In the rows, 128 means zero.
A single turn carries every row of the set below to another of its rows. Some are shown first; where does it send the rows asked next?
Sasep: [122 126 114 116 160 132 122 110 131 180 141 160 159 100 135 135 132]
neb: [109 144  94 128 132 127 153 124 140 141 117 164 159 117 130 140 115]
fonin: [106 159 121 134 142 137 142 135 157 167 132 141 143  98 152  97 124]
dolot: [117 166 150 126 134 145 131 132 127 174 134 147 170 123 143 124 111]
sisi: [135 127 129 111 147 131 117 114 131 180 128 141 155 121 146 142 134]
zes: [125 147 133 137 152 127 147 138 160 159 119 151 139 117 161  99 138]
Bolav: [138 129 123 117 145 147 126 118 154 169 130 173 185 128 150 134 140]
rez: [104 150 115 118 141 134 153 125 158 162 134 167 168 153 124 116 142]
Mor: [107 163 137 131 149 145 137 128 128 172 145 169 174 106 134 118 112]
Burik: [112 135 130 147 139 156 120 110 131 162 123 142 147 117 107 122 129]
didi: [107 129 125 128 157 137 147 134 188 152 120 152 156 134 138 117 118]
dufo: [121 133 119 111 145 137 116 111 130 184 138 140 158 105 139 139 126]
Zemut: [123 150 145 136 163 135 143 130 131 164 136 185 170 121 139 118 126]
lun: [123 126 136 150 149 150 125 112 133 156 117 154 145 126 110 122 138]
Tebud: [ 95 143 115 128 138 165 128 105 147 155 110 131 148 112 134 127 118]
puvuv: [113 150 121 138 157 130 148 135 159 161 130 160 142 100 152  95 134]
nilel: [136 120 124 116 162 127 123 112 133 176 131 161 155 116 143 138 140]
Bon: [114 130 129 151 149 153 125 110 132 158 124 156 147 115 105 120 134]
Taza: [125 134 112 118 146 151 126 116 153 172 140 175 188 112 142 131 134]
nus: [111 148 108 140 165 128 129 131 126 169 133 145 160 101 140 102 111]
dabon: [ 95 133 108 135 160 160 137 102 150 148 115 161 149 103 128 121 127]
lam: [135 141 129 139 161 120 127 135 128 164 114 136 153 132 155 108 122]
Livim: [135 137 125 112 131 151 120 119 152 173 130 154 184 130 152 137 133]
togim: [ 97 132 118 128 157 140 147 133 187 155 127 152 158 123 133 115 113]
suzek: [118 156 132 132 137 133 140 138 158 165 121 132 140 114 161 100 129]
suf: [ 99 157 115 114 130 140 148 125 157 166 136 151 169 151 123 118 134]
Tedup: [106 134 128 125 146 140 143 135 187 156 118 138 156 136 140 119 113]
mador: [118 140 101 129 136 123 154 126 141 138 110 167 157 127 135 142 121]
Kav: [127 136 117 144 177 119 133 132 129 162 123 159 156 117 146 103 124]
puv: [106 152 120 115 134 136 150 125 158 163 131 156 167 159 127 118 140]
lirev: [120 143 105 126 126 125 150 127 140 141 107 154 156 133 138 144 118]
nufa: [116 124 122 136 164 151 140 105 153 142 100 163 144 126 139 125 139]
suz: [119 152 120 135 150 129 122 134 126 172 124 123 157 116 148 108 109]
rizuf: [ 96 154 110 116 137 139 151 123 157 165 139 163 170 146 121 115 136]
kubi: [122 131 138 147 139 153 120 113 132 159 116 140 144 128 112 124 133]
Luze: [ 96 138 120 125 146 143 142 133 186 158 126 139 159 124 135 117 109]
kom: [116 134 130 129 142 157 131 108 150 148  95 133 143 134 145 130 131]
vized: [110 148  99 125 122 129 149 126 139 144 113 150 158 123 134 143 112]
leka: [132 154 158 130 148 136 137 133 131 166 125 163 167 138 149 124 125]
zotog: [122 141 115 113 132 156 120 117 151 176 140 157 188 114 145 133 127]

lun turns into kubi
puv turns into suf
Now find these:
Bolav turns into Livim
suzek turns into fonin
dolot turns into Mor
nilel turns into sisi
dabon turns into nufa
lirev turns into vized
nus turns into Kav
togim turns into didi

A single turn carries every row of the set below to another of its rows. Some are shown first; where does it send the rows asked next?
V: [131 144 120 153 110 114 104 122 137 145 139 131 114 151]
W: [132 139 133 117 118 147 120 119 130 147 137 147 124 125]
G: [130 144 126 145 111 132 108 113 127 150 138 150 124 147]
N: [129 160 131 124 167 130 123 119 135 130 140 112 135 131]
U: [136 171 108 151 138 127 137 142 132 116 154 143 111 152]
S: [138 171 112 144 139 137 140 138 127 118 154 156 120 148]
T: [130 160 130 123 167 127 123 120 137 129 140 110 135 131]
P: [143 138 125 108 114 114 117 137 144 143 142 131 125 119]
K: [129 160 130 126 167 126 122 120 137 129 140 108 133 133]
Q: [143 170 106 141 137 116 138 149 136 115 156 143 117 147]
H: [141 142 118 134 108 100 104 132 142 145 144 135 127 140]
F: [144 148 132 124 141 130 117 148 110 117 127 117 105 165]
J: [133 139 122 137 114 111 112 133 147 140 137 108 102 135]
C: [140 142 124 126 109 120 108 123 132 148 143 155 137 136]
D: [151 147 131 111 140 121 118 156 114 117 131 120 113 157]
A: [151 146 135 106 141 134 120 151 108 119 131 133 121 155]
L: [122 141 130 146 117 144 116 115 133 145 132 126 101 140]
Y: [129 160 130 127 168 130 123 118 135 130 139 109 133 133]
R: [144 170 110 133 137 125 140 146 132 117 157 155 126 142]
E: [144 148 137 118 142 144 119 143 105 120 127 130 112 162]

Y turns into N
E turns into A
W turns into P
Now find these:
G turns into C
U turns into S

A single turn carries every row of the set below to another of its rows. Some are shown first; where does it send the rows asked next?
Pake: [109 130 129 124 103 125  77 121 111  98 118 151 119 140 155 112 117 133
 101 144 139 140 120 140 140 136 142 131 125 156 137 106 111 118 137 119]
fumad: [113 134 121 105 101 109 105 108 121 113 122 144 113 105 156 141 125 128
 139 120 161 135 154 132 169 147 148 112 125 139 131 125 116 144 136 135]
par: [142 132 133 147 116 110 132 127 119 105 121 140  92 137 137 138 109 136
 123 134 149 144 139 116 125 117 152 148 109 139 147 134 116  90 123 143]
mamiz: [110 143 100 113 104 113 130 129 121 133 126 176 131 114 133 129 133 129
 139 145 126 130 126 129 132 126 142 128 149 137 151 122 114 113 134 139]
tefe: [118 133 140 124 136 147 116 115 127 122 138 149 117 108 141 134 115 130
 135 109 143 170 125 120 139 131 156 138 127 156 148 137  99 146 148 141]
zemu: [130 135 127 119 126 109 104 112 107 113 121 147 111 126 165 117 108 131
 121 136 147 135 142 150 137 107 149 141 139 128 148 117 102  99 151 160]
nuret: [104 147 137 119 111 113  97 115 131 117 113 165 139 135 136 130  97 126
 134 114 138 157 122 141 152 137 139 109 100 120 153 141  97 116 134 158]
nefel: [129 158 146 130 116 114 102 124 124 101 120 128 114 136 129 139 136 118
 108 137 111 130 139 129 142 132 121 149 117 141 155 116 118 117 133 135]
mot: [138 134 133 112  99  96 122 112 118 112 103 131 117 125 141 124 123 126
 137 118 125 153 133 126 137 113 169 124 112 160 150 150  98 122 141 119]
rof: [145 122 119 131 118 138 123 117 118 104 109 132 116 139 137 138 123 128
 127 131 154 147 121  95 123 113 151 130 120 130 131 124  97 127 148 165]
tuzi: [159 118 144 123 116 126 100 124 122 109 125 155  98 136 136 125 101 150
 132 111 154 125 131 152 153 138 143 153 112 156 137 128  93 126 117 149]
varod: [133 149 132 116  88 100 104 127 124 100  98 136 135 144 122 115 139 144
 147 144 143 133 122 153 142 113 137 119 118 141 142 119 122 115 109 140]
fulu: [111 113 127 139 106 117 109 140 134 120 125 115 103 121 136 134 146 143
 142 149 146 144 126 142 138 113 154 149 115 156 119 122 110 125 141 137]
Ridif: [117 124 143 122 104 125 110 101 131 122 126 165 130 120 142 122 139 137
 111 113 144 139 141 102 150 113 184 137 122 143 144 118 111 118 143 125]
leret: [107 146 123 139 100 115 123 130 131 115 138 155 124 135 125 146 101 136
 129 134 138 161 137 157 133 113 162 122 113 172 135 123  94 123 115 150]
gepal: [125 126 113 137  95 121 109 140 131 112 113 164 129 105 129 128 121 150
 134 127 136 124 133 122 149 160 132 129 110 148 115 139 101 139 123 128]
Mome: [117 133 120  98 101 130 111 115 120 100 123 169  93 128 140 147 116 124
 128 146 156 138 112 131 146 126 146 135 135 142 146 106 119 146 127 127]
sedo: [152 149 128 118 109 111 107 130 134 118 127 154 114 119 125 151 125 134
 114 145 154 173 129 140 130 140 129 131 134 113 144 120 117 128 119 119]
zif: [149 123 134 132 120 144 102 132 105 121 126 165 139 145 107 124 135 143
 122 129 142 161 124 133 120 121 153 145 107 150 126 111 106 124 130 152]
basi: [127 136 134 128 118 132 113 108 115 125 144 153 109 107 138 124 125 138
 104 122 183 161 124 119 148 132 150 127 128 146 136 118 124 109 109 151]
lasa: [115 149 136 135 128 144  93 128 133 107 125 149 135 117 127 126 126 150
 136 137 160 152 113 146 143 130 125 124 133 134 129 106 121 140 120 164]
gek: [131 142 153 104 115 112 104 150 122 115 116 132 115 122 131 134 110 135
 113 151 132 123 115 146 130 138 168 127 100 152 137 124 102 135 147 155]
nem: [140 118 142 133 103 124 112 119 137 124 135 162 146 119 144 129 123 118
 143 127 188 146 144 134 127 139 155 115 119 134 138 129 110 134 136 127]
kase: [129 118 141 108 122 110  94 120 140 138 107 142 103 125 127 130 137 134
 148 125 141 139  87 133 154 129 139 131 121 122 143 135 114 122 139 149]
Kor: [145 138 146 166 110 137 111 133 108 123 128 170 113 137 135 139 116 132
 125 119 125 144 129 124 129 145 145 129 107 152 138 143  98 119 132 159]
begud: [145 149 118 120 102 116 154 101 136 126 120 133 127 136 123 130 128 133
 138 116 144 138 130 114 164 119 139 131 121 132 152 136 119 118 136 157]
Fel: [116 145 160 110  98 116 112 125 138 129 141 149 142 117 125 129 114 151
 132 142 142 123 117 144 137 147 168 136 103 159 140 127  96 128 152 139]
Tomul: [140 132 119 137 114  90 125 121 144 118 124 153 127 115 129 133 142 143
 130 133 157 130 131 130 146 105 156 143 125 106 147 122 128 105 123 146]
napu: [139 137 132 156 108 120 103 129 132 135 131 180 151 116 131 132 150 138
 134 118 134 130 124 137 150 133 147 126 120 116 139 131 109 132 135 160]
Natum: [141 146 124 133  87 138 108 130  96 100 126 135 113 134 139 137 131 135
 123 132 151 145 124 142 153 153 133 119 109 130 142 117 138 119 114 158]
zep: [128 133 133 108 105 108  90 113 119 132 136 152 121 135 139 121 128 137
 126 110 138 133 133 152 161 150 152 113 135 178 144 117 113 119 118 128]
Firub: [138 133 155 145 116 113 110 105 133 118 123 147 130 128 134 129 125 103
 128 119 138 104 128 128 135 124 156 117 123 177 140 121 109 130 134 148]
bizun: [144 152 128 140 108 108 117 112 121 132 117 150 155 120 112 112 132 151
 114 122 133 157 141 145 160 128 139 129 104 140 118 127 123 116 134 148]
Keku: [126 156 109 140 111 128 129 140 123 139 126 150 136 115 121 131 117 123
 137 121 142 164 142 141 159 144 140 138 118 133 142 102 104 121 148 128]
guno: [149 139 129 128  79 120 106 117 116 105 105 154 123 140 133 145 136 136
 123 123 107 124 122 129 151 128 173 116 120 138 142 113 123 133 137 136]
ves: [135 102 142 113 102 124 101 104 128 105 113 144 125 153 137 126 131 122
 129 122 145 123 132 128 126 107 128 145 116 141 125 141 108 114 124 156]
dalum: [121 134 141  89 111 118 111 146 125 117 140 123 111 127 126 132 113 135
 121 159 149 133 126 138 135 132 147 120 118 126 160 138 106 126 128 160]
kub: [123 159 122 129 117 119 120  86 129 124 112 140 119 139 126 144 115 136
 127 118 135 126 123 140 133 121 127 131 137 114 132 105 101 118 132 153]
Lile: [115 140 142 106 100 106 110 114 143 128 151 135 134 103 125 130 107 152
 122 155 155 136 119 133 139 137 150 110 129 132 140 142  96 123 137 149]
Saniz: [157 104 123 129 104 117 108 148 127 127 118 159 129 116 125 123 120 112
 123 127 147 163 130 129 148 124 148 132 116 170 116 136 109 123 131 139]

zif turns into rof
Saniz turns into ves
Now find these:
Natum turns into basi
Mome turns into fumad
mamiz turns into gepal
Tomul turns into napu
kase turns into nuret
tefe turns into mot
Firub turns into nefel
dalum turns into Lile

A single turn carries every row of the set below to another of its rows. Some are shown first; where does it send the rows asked next?
teru: [111 132 115 154 124 116 121 117 123 157 118 128 147 125 110 132 111 107
 135 130 119 130 111 124 130 151 127 114 131 118 150 138 118 138 129 105]
tam: [130 121 130 122 106 110 120 104 141 117 139 126 123 132 129 124 135 124
 150 130 113 139 118 151 124 117  96 122 120 139 161 138 128 148 133 113]
nafom: [114 138 123 132 133 146 106 143 149 128 125 117 131 138 111 127 162 130
 133 136 143 119 129 128 141  90 140 135 125 117 129 126 132 127 134 110]
lagu: [131 163 126 119 126 145 157 145 122 123 106 138 119 111 123 124 137 143
 144 123 129 126 128 125 134 125 133 134 118 129 159 113 130 131 122 127]
zope: [127 146 114 134 125 112 124 131 154 137 155 123 136 142 128 153 128 104
 137 156 113 113 123 137 111 139 134 149 122 122 130 135 141 122 131 149]
Topal: [112 130 124 131 145 126 123 154 150 153 147 128 128 119 150 135 126 125
 133 145 147 119 111 100 120 128 127 124 111 128 118 125 120 118 121 117]
tinus: [109 137 130 148 121 120 107 125 137 114 117 109 119 131 128 136 115 127
 124 145 124 122 128 110  94 107 133 122 107 128 143 133 118 139 141 140]
mun: [124 134 121 134 123 136 127 131 133 133 107 146 122 136 143 170 121 119
 153 128 135 149 131 103 132 134 127 125 112 130 111 128 112 124 121 140]
mopib: [137 135 125 123 142 135 127 125 128 133 113 116 119 129 111 110 103 134
 120 109 133 145 126 119 147 136 125 128 152 122 114 138 134 139 148 116]
dul: [126 105 133 125 129 147 148 120 142 126 118 146 139 127 133 133 133 126
 146 124 114 144 116 127 137 152 124 107 128 118 108 121 123 145 119 106]
maf: [118 134 115 106 125 107 127 120 146 119 121 143 129 145 139 146 135 133
 143 134 133 147 142 124 126 131 106 151 108 145 118 112 125 138 122 147]
Tumo: [147 133 133 136 122 119 149 118 145 109 140 124 105 126 124 159 127 117
 160 136 109 123 133 134 103 143 122 130 115 121 130 138 141 132 134 148]
lud: [133 135 121 119 139 137 113 117 133 128 119 112 118 114 115 105 118 135
 126 108 138 137 135 133 131 127 105 126 144 127 107 122 138 128 158 120]
Takop: [139 168 119 130 122 135 146 145 124 124 100 129 119 118 132 126 129 144
 151 117 138 127 125 122 140 119 130 134 126 132 159 121 124 128 116 132]
vaz: [134 133 140 149 126 127 131 124 129 124 122 133 116 128 128 146 114 114
 142 133 128 142 113 126 123 109 118  95 114 126 159 153 119 143 129 108]
tif: [103 131 125 135 121  94 114 124 130 142 129 125 129 116 118 113 128 117
 130 143 132 113 131 134 102 136 107 130 125 129 153 120 132 134 149 111]
tizi: [137 125 128 135 140 117 147 129 149 130 164 122 140 134 112 129 122 116
 136 147 112 122 125 148 120 156 110 113 133 114 129 143 144 130 128 128]
Giduf: [113 126 109 138 106 126 104  99 141 123 122 106 144 145 122 134 119 125
 136 128  95 136 112 126 123 131 129 133 117 129 141 135 112 148 125 139]
verib: [136 130 113 116 139 141 116 115 133 141 138 110 124 111 114 106 118 142
 120 105 138 133 129 129 127 128 110 124 140 134 107 117 130 126 146 127]
gafub: [115 140 118 119 131 148 106 137 144 129 131 129 132 144 106 138 163 127
 129 135 143 130 142 133 143  89 133 134 120 126 128 126 130 124 136 125]
niva: [134 145 113 150 125 119 127 125 147 139 146 131 145 139 124 162 127 102
 132 149 123 110 124 137 108 132 144 131 127 118 123 132 134 124 122 149]
sok: [141 119 135 145 134 123 145 132 145 135 158 123 129 125 119 135 125 112
 139 147 125 112 129 142 108 148 118 101 140 112 122 143 139 124 134 129]
dodi: [150 136 126 142 131 121 154 111 141 106 137 131 126 133 114 161 124 119
 150 130 107 130 130 140 114 144 125 126 114 121 130 135 137 141 118 147]
lozef: [114 118 143 107 147 129 150 136 151 116 125 137 114 121 139 120 137 132
 137 146 126 136 128 124 112 138 105 119 109 126 116 118 137 142 140 108]
vov: [120 132 113 110 124 148 116 130 147 150 125 121 123 158 109 140 157 121
 139 137 135 138 125 118 152 106 146 137 133 125 129 145 122 134 136 124]
geloz: [141 163 103 114 116 133 140 123 134 138 103 116 116 119 136 120 143 142
 163 114 131 125 119 134 135 125 116 137 126 138 152 117 122 130 121 134]
nin: [119 133 111 119 129 144 114 129 155 146 121 107 131 154 111 126 161 126
 141 136 131 126 115 125 152 106 145 139 133 118 129 139 127 138 130 110]
ror: [139 153 109 106 116 148 154 119 132 145 104 126 116 114 128 122 151 137
 161 117 124 126 117 133 130 133 127 130 126 134 149 113 123 136 125 129]
Befab: [119 116 110 122 128 117 121 128 152 148 152 134 158 133 140 125 137 133
 130 130 131 126 106 125 136 139 123 138 127 136 118 112 118 135 101 122]
Mir: [135 131 125 119 143 139 127 136 127 141 135 115 117 121 111 109 100 142
 113 110 134 141 123 107 143 136 131 130 145 128 119 136 130 132 144 124]

verib turns into ror
tinus turns into tif
tizi turns into dodi
Now find these:
Topal turns into lozef
geloz turns into nin

A single turn carries every row of the set below to another of its rows. Some are shown first; where does it send the rows asked next?
razin: [112 132 118 107 111 121 153 118 124 150 128 122  97 139 140 126 102 104
 139 132 124 133 143 147 131 115 150 116]
taki: [144 127 127 149 113 143 124 116  90 130 134 119 117 107 121 113 116 126
 145 153 139 104 123 122 122 136 142 128]
sapit: [145 121  99 110 124 136 137  98 122 148 119 113 124 154 146 142 138 142
 128 156 125 133 123 106 131 138 140 108]
mev: [115 110 129 130 136 117 135 138 116 140 129 123 135 139 126 103 127 132
 122 125 106 144 126 121  89 112 136 129]
Boveb: [123 113 119 138 112 142 107 143 129 139 127 137 153 133 121 131 120 113
 134 113 115 113 136 127 104 113 136 121]
dozo: [142 122 123 151 118 146 121 115  91 130 135 122 114 117 121 115 114 130
 149 157 136 116 119 113 121 137 143 133]
gavim: [134 117 134 119  97 135 122 125 123 127 128 137 132 131 145 155 121 101
 127 133 131 125 135 142 148 113 146 130]
rin: [122 142  98 108 139 113 156 110 137 154 127 116 130 140 127 136 111 139
 133 139 139 127 142 126 134 145 145 127]
ter: [107 129 103 121 119 114 138 128 135 151 111 130 123 147 120 109 112 134
 154 125 119 121 151 115 104 115 136 116]
zimo: [148 127 124 151 113 146 122 114  89 135 133 121 111 112 123 121 114 130
 140 151 138 109 130 112 125 135 141 137]
Mib: [130 120 112 124 134 146 129 132 117 152 125 109 140 145 118 109 125 118
 138 128  99 117 132 125  95 129 128  95]
safa: [126 125 150 109 113 105 153 125 106 129 127 120 125 119 142 121 132 120
 112 132 119 127 140 149 129 109 139 131]
zak: [132 117 101 128 122 138 119 113 139 141 135 130 157 132 142 156 131 135
 120 139 139 121 115 119 125 138 148 125]
sezo: [134 123 114 120 127 110 146 109 120 148 128 120 128 132 147 138 137 157
  97 137 129 136 131 108 118 125 144 139]
Fek: [150 131 139 104 107 133 142 124 103 135 114 115 116 142 132 133 126 107
 134 134 111 117 159 139 148 117 128 115]

safa turns into mev
zak turns into gavim
ter turns into rin
Now find these:
zimo turns into taki
Fek turns into Mib

